Rotation paths and how fast each direction turns (deg/step):
Each turn is a multiple of 5 degrees from 10 to 175, or 0.
Each row of a path follows its step; steps can be skipped.

step 1: 39,-2,1,-9,-22,17,-5,23,-7,-11,39,-12,3,7,-24,-6,8,34,-45,-79,33,-44,16,-2,13,-1,0,20,-2,13,13,27,2,-12,-36,45,-25,31,6,23,-22,-10,17,-16,-1,9
step 2: -16,-9,-12,8,-47,39,-9,18,8,-22,-13,46,23,-3,-2,-2,12,-11,-15,0,-3,-30,2,-23,-5,-23,-20,18,-25,31,-20,-2,-43,-34,-37,18,12,41,9,-14,28,17,51,-21,23,-42
step 4: 19,-55,36,-22,10,55,26,0,-42,-40,-12,-7,-12,11,-21,4,-1,5,1,-33,39,-7,-2,19,40,-34,21,19,-8,-8,13,17,24,-35,-11,-1,27,7,15,5,-35,-23,13,15,-24,-10
step 10: 25,-47,39,5,-19,37,-5,56,4,-36,-11,-15,15,4,-15,15,33,-24,-17,-30,62,-15,-6,3,37,-37,22,11,20,-2,-12,0,-2,-4,13,8,-22,8,31,-8,8,-20,33,3,12,-7
step 12: 4,4,-16,-53,-33,28,-8,18,-22,14,13,15,-4,17,-39,-12,-23,6,2,-38,-40,-17,15,1,-10,-39,29,0,-20,15,30,35,12,-11,-32,-22,-5,20,5,-2,-22,3,26,-5,9,-70
step 26: -1,-36,-6,12,-5,26,6,12,-2,-30,-65,4,3,11,-11,-9,17,-12,-9,-13,43,-47,-15,-16,9,6,19,26,-3,-10,-35,2,-30,-20,-16,19,-31,21,8,-34,18,1,56,47,16,4
step 31: -33,-22,28,2,-11,71,14,25,3,-39,-4,8,25,13,-7,-12,24,-24,-10,-41,15,20,-13,37,48,-30,8,9,-11,23,25,11,10,-19,17,6,22,-9,-2,41,-4,-4,39,13,30,-19
step 32: 19,-1,5,8,5,13,45,24,7,1,-29,-1,3,3,36,-17,10,-1,4,-43,26,-46,-19,14,24,-9,27,5,-43,-19,-16,-28,-41,9,-19,7,11,7,-25,-13,6,-5,41,64,-33,-22
step 34: 8,-11,25,10,-35,59,-9,23,40,15,-34,28,2,-1,-21,-13,-4,20,-53,-33,17,-30,31,3,31,-3,20,4,17,50,-3,41,-6,3,7,12,-13,7,42,5,8,-4,16,-22,11,-14
Directions:
-10,-2,-7,5,-1,-1,3,5,4,-5,-6,7,-10,-5,-10,12,2,12,2,2,-1,17,0,16,12,-2,-5,-9,-7,-4,13,1,4,0,-3,2,1,-8,-8,-3,7,5,-2,14,-4,-14
90
-10,3,-2,-1,1,-7,5,6,-10,-6,7,-21,11,1,-6,-17,-5,1,1,0,4,-1,4,4,8,0,-8,2,0,-11,2,4,-12,-6,7,0,-19,-6,-4,7,8,0,11,6,6,-2
70
6,4,-5,7,-14,-6,15,-6,3,9,-4,0,-6,3,-7,1,-4,6,-8,-14,3,-5,-2,-17,0,14,5,0,-1,0,12,-4,3,11,8,-4,-6,-3,11,-4,2,4,8,15,-3,6
175
-15,11,-9,-5,-8,6,-17,-15,4,-1,-2,-4,8,-4,-11,3,-7,1,3,-12,6,8,-7,7,-2,7,15,7,-7,7,-5,6,-5,-1,8,9,-1,3,5,-4,-1,10,-2,-8,-3,-1
100
-14,-9,12,0,-1,-3,-2,-5,-14,7,-5,-2,-1,7,-13,10,-8,9,0,1,1,0,12,-9,2,-11,1,3,12,1,-4,-4,-1,-6,-7,-12,-8,6,5,-18,5,1,0,-8,-11,-4
45
-1,6,7,3,10,5,7,-3,4,-8,3,-10,-13,6,-16,7,11,4,6,-4,-9,6,-8,-1,-6,0,8,0,6,9,-16,-11,-2,-3,3,2,-6,6,2,12,5,-14,-2,8,8,-1
70

step 6: 9,19,-15,-32,12,-10,8,23,30,-22,-4,-35,40,40,64,-5,-13,2,46,-9,17,-15,-6,-2,-43,-11,-11,-50,-15,-11,13,2,30,6,0,0,-22,-15,-25,-14,-4,7,30,10,4,-20
step 14: 13,27,16,19,-26,10,17,-18,-6,-21,-26,-54,31,0,24,-18,-16,17,-33,36,-23,-9,-4,5,6,-9,-14,-29,16,-43,-39,4,27,-18,-4,47,-36,-7,38,-29,-27,-17,-6,6,5,2
step 17: 9,23,9,0,33,8,3,19,23,9,-7,-25,-30,-26,-16,-10,-4,-24,12,-3,26,0,54,-21,6,0,10,28,26,-9,31,9,4,10,-13,-30,74,37,-28,8,-18,-12,-4,16,15,48
step 18: -23,5,-2,7,-5,-15,-25,-18,29,7,-41,21,-13,11,-16,-28,2,-52,2,-32,16,6,12,8,7,42,-8,-23,48,-4,30,-21,-9,-10,-22,42,-2,18,-24,-2,68,-2,13,6,-15,10
step 19: 17,42,16,-40,-39,28,-5,-24,14,17,-36,20,27,13,-5,16,-34,8,9,-30,22,7,17,0,-31,-7,-41,16,3,-15,19,12,-15,21,26,22,-38,56,9,5,-10,6,-18,7,21,-8
step 22: 36,10,38,2,34,-48,14,18,-1,16,-6,-25,-12,-4,12,-3,32,2,14,32,-13,-8,-2,-5,-4,-17,-15,-11,-23,-39,-60,52,-11,-22,-15,-21,15,-13,-23,-22,26,-10,15,26,-25,20
step 25: -1,23,25,-15,-13,13,-42,-27,-15,3,47,4,27,-27,27,4,0,-9,11,-21,6,13,24,-9,5,-7,63,3,20,11,12,-47,-14,-22,-1,22,49,-1,-7,22,-2,4,27,-2,43,-26
step 30: 39,-16,-35,9,34,6,-14,5,24,32,21,-11,28,-42,-11,10,-11,19,13,-9,-10,-21,13,-32,-18,4,-18,-30,28,-8,-64,-39,28,-19,-15,12,43,6,-4,-28,4,-13,-22,1,-3,-1
step 34: -7,24,3,-10,-31,3,-20,39,10,16,-35,3,6,-19,-43,-29,-62,-33,2,32,7,19,-6,16,37,5,-9,27,-17,22,20,-1,-7,-17,6,-49,17,-5,5,-5,8,-14,2,-4,-20,49
Directions:
5,1,-3,8,11,4,-1,6,3,8,-2,-6,10,9,4,10,3,0,4,18,-8,-17,-6,-19,-11,-1,-2,12,4,3,-2,4,-1,-3,0,8,-11,-12,0,-2,0,-3,-1,-2,-7,-7
45
-18,-5,-4,1,8,-2,-17,-8,0,15,12,-1,-3,-2,6,-5,3,11,3,-15,-5,-3,14,-8,-3,11,6,1,-2,1,-7,6,-3,-6,-12,-4,0,-2,5,-2,5,-2,6,-7,-4,2
145
-7,-8,-5,-6,2,-19,-9,-4,7,2,-7,-1,8,-3,12,6,-9,-15,8,14,-4,7,-1,-3,11,-5,-2,-15,-4,1,5,4,-12,-1,3,-3,12,-3,2,6,5,2,1,-7,-4,-11
155
3,-2,-11,-4,11,7,3,-9,-9,8,-5,-7,0,-10,-1,6,-4,3,9,-2,5,-6,0,15,13,-4,-6,0,-5,-13,-11,1,7,12,6,4,-12,-7,-10,7,5,-8,9,-12,-1,-1
45
8,2,15,0,-8,0,-2,-16,0,-4,15,3,3,-3,1,-9,-1,0,-8,6,-16,-15,1,3,2,8,-5,-5,-2,-3,4,1,-9,14,11,-1,-5,-8,14,2,-3,0,-1,-11,7,4
60
12,-24,2,6,1,2,-4,-2,6,-1,-4,3,-7,-5,-5,-1,-6,-4,-7,-21,-10,1,-8,0,-4,-6,-8,4,-9,3,6,6,-6,-5,-6,11,-2,-6,-4,8,6,-7,-12,2,1,-9
130
5,-1,-4,4,-6,-9,-10,1,-4,-7,0,11,1,2,1,-9,5,17,17,2,-6,0,-7,-6,1,-11,-6,-13,-5,1,-9,8,14,6,1,5,-8,11,2,-2,-1,7,-13,0,-10,3
45

step 0: -1,-30,-15,-7,14,-14,-19,27,-41,-8,6,16,8,10,-30,39,27,-4,-43,2,-29,44,-22,3,9,3,10,-17,25,-11,0,6,-19,49,34,32,14,24,0,19,20,9,-4,-27,20,-29
step 1: 38,13,21,2,-2,-8,6,-2,13,13,-6,29,-1,-46,2,8,10,25,11,-66,13,12,-22,5,-9,62,1,-6,38,39,21,7,6,30,-17,23,1,7,9,29,3,-25,-6,10,35,-9
step 7: 24,34,-63,-9,-7,-31,-10,31,-6,-15,29,1,25,-27,-7,0,15,5,-14,-8,-16,32,-1,-15,35,30,-35,24,-8,-6,0,35,-19,53,-6,17,21,-10,-22,18,6,0,-11,-2,24,3
step 11: 17,-11,-1,-21,-5,-20,-2,18,-3,13,-8,0,-12,-50,7,26,18,12,1,-50,31,-9,-43,-45,2,-41,-9,26,25,-9,-6,4,8,9,-11,0,53,8,5,25,-28,45,17,-23,16,-11
step 14: 8,27,-32,10,-20,-21,-32,2,-34,11,2,-32,-1,3,37,38,14,31,-1,-58,13,9,33,-43,21,-18,-19,27,22,-16,19,12,-10,7,-40,14,-8,11,-9,16,-1,30,-23,-11,9,-9
step 16: -24,-19,-16,13,9,-15,-10,31,-10,-13,-42,-22,-4,-29,-40,-8,-36,-11,-13,-11,-41,-26,-16,-36,19,14,-18,-17,19,6,-21,40,11,24,-3,10,22,-8,-10,-16,-37,-39,-4,7,33,-31
step 21: 1,31,-4,19,-22,20,-30,39,0,23,-23,-32,-16,-24,3,19,-11,-13,-7,-74,24,2,27,4,22,40,16,37,33,-16,-1,-29,13,4,-10,-9,26,2,31,-22,-10,-10,15,-11,-4,7
step 28: -6,-12,-13,-18,-4,32,4,2,-2,24,-18,-20,-15,-12,-36,38,18,-18,24,-45,10,-14,9,-24,12,5,32,7,-2,15,-14,-5,-14,-18,2,37,47,26,5,25,-30,-48,7,-37,-30,-7
step 30: 20,26,-33,19,-2,9,-4,6,17,-28,-20,55,-12,-24,8,-4,34,-20,-21,-56,7,25,15,9,22,40,3,-4,-3,-25,-4,44,12,26,-31,21,-15,20,-4,-10,19,-13,-22,25,1,7
Directions:
3,-8,-3,11,-6,11,0,0,5,-5,3,-1,4,11,-6,-4,5,9,2,-18,-2,-1,9,-6,10,13,1,0,-4,-2,16,2,-7,1,-8,-3,-11,-10,13,3,-9,-11,-2,-1,-10,-5
160
6,4,16,8,-6,-1,7,3,6,-5,7,12,5,-1,-1,4,-12,0,5,-5,-6,8,-8,-2,0,-8,6,6,2,-22,6,17,-1,-2,12,-4,1,8,-10,3,4,-9,4,-8,-6,-2
60
-13,4,9,-10,1,-1,-3,8,2,-4,-17,-8,10,6,-5,-6,1,-8,-5,10,-12,-7,-2,3,-6,-3,9,11,-3,-3,-3,0,0,2,4,6,-8,-3,2,17,-7,-3,-5,11,-13,-13
110
-1,-8,-3,0,-13,2,-1,-1,6,6,-18,-5,-13,0,-3,3,-19,1,11,2,-12,5,0,-3,0,8,-3,-3,-10,4,-4,9,-8,-16,3,9,-2,1,3,-6,10,3,-7,6,-5,11
100
-16,-3,-4,3,9,-1,9,15,-1,2,0,2,2,-11,-9,0,-6,12,-13,-7,9,2,15,8,-3,-2,13,-1,-2,2,8,4,-6,-4,4,3,-4,2,-1,-7,12,5,14,11,4,-6
85
9,-1,-1,-6,-2,4,12,-9,-5,-1,-7,0,12,-6,-20,7,8,5,16,6,4,5,4,8,-3,4,-1,0,5,-12,-6,-1,-11,-1,-8,-6,11,-6,1,7,7,-1,-8,11,10,-6
65
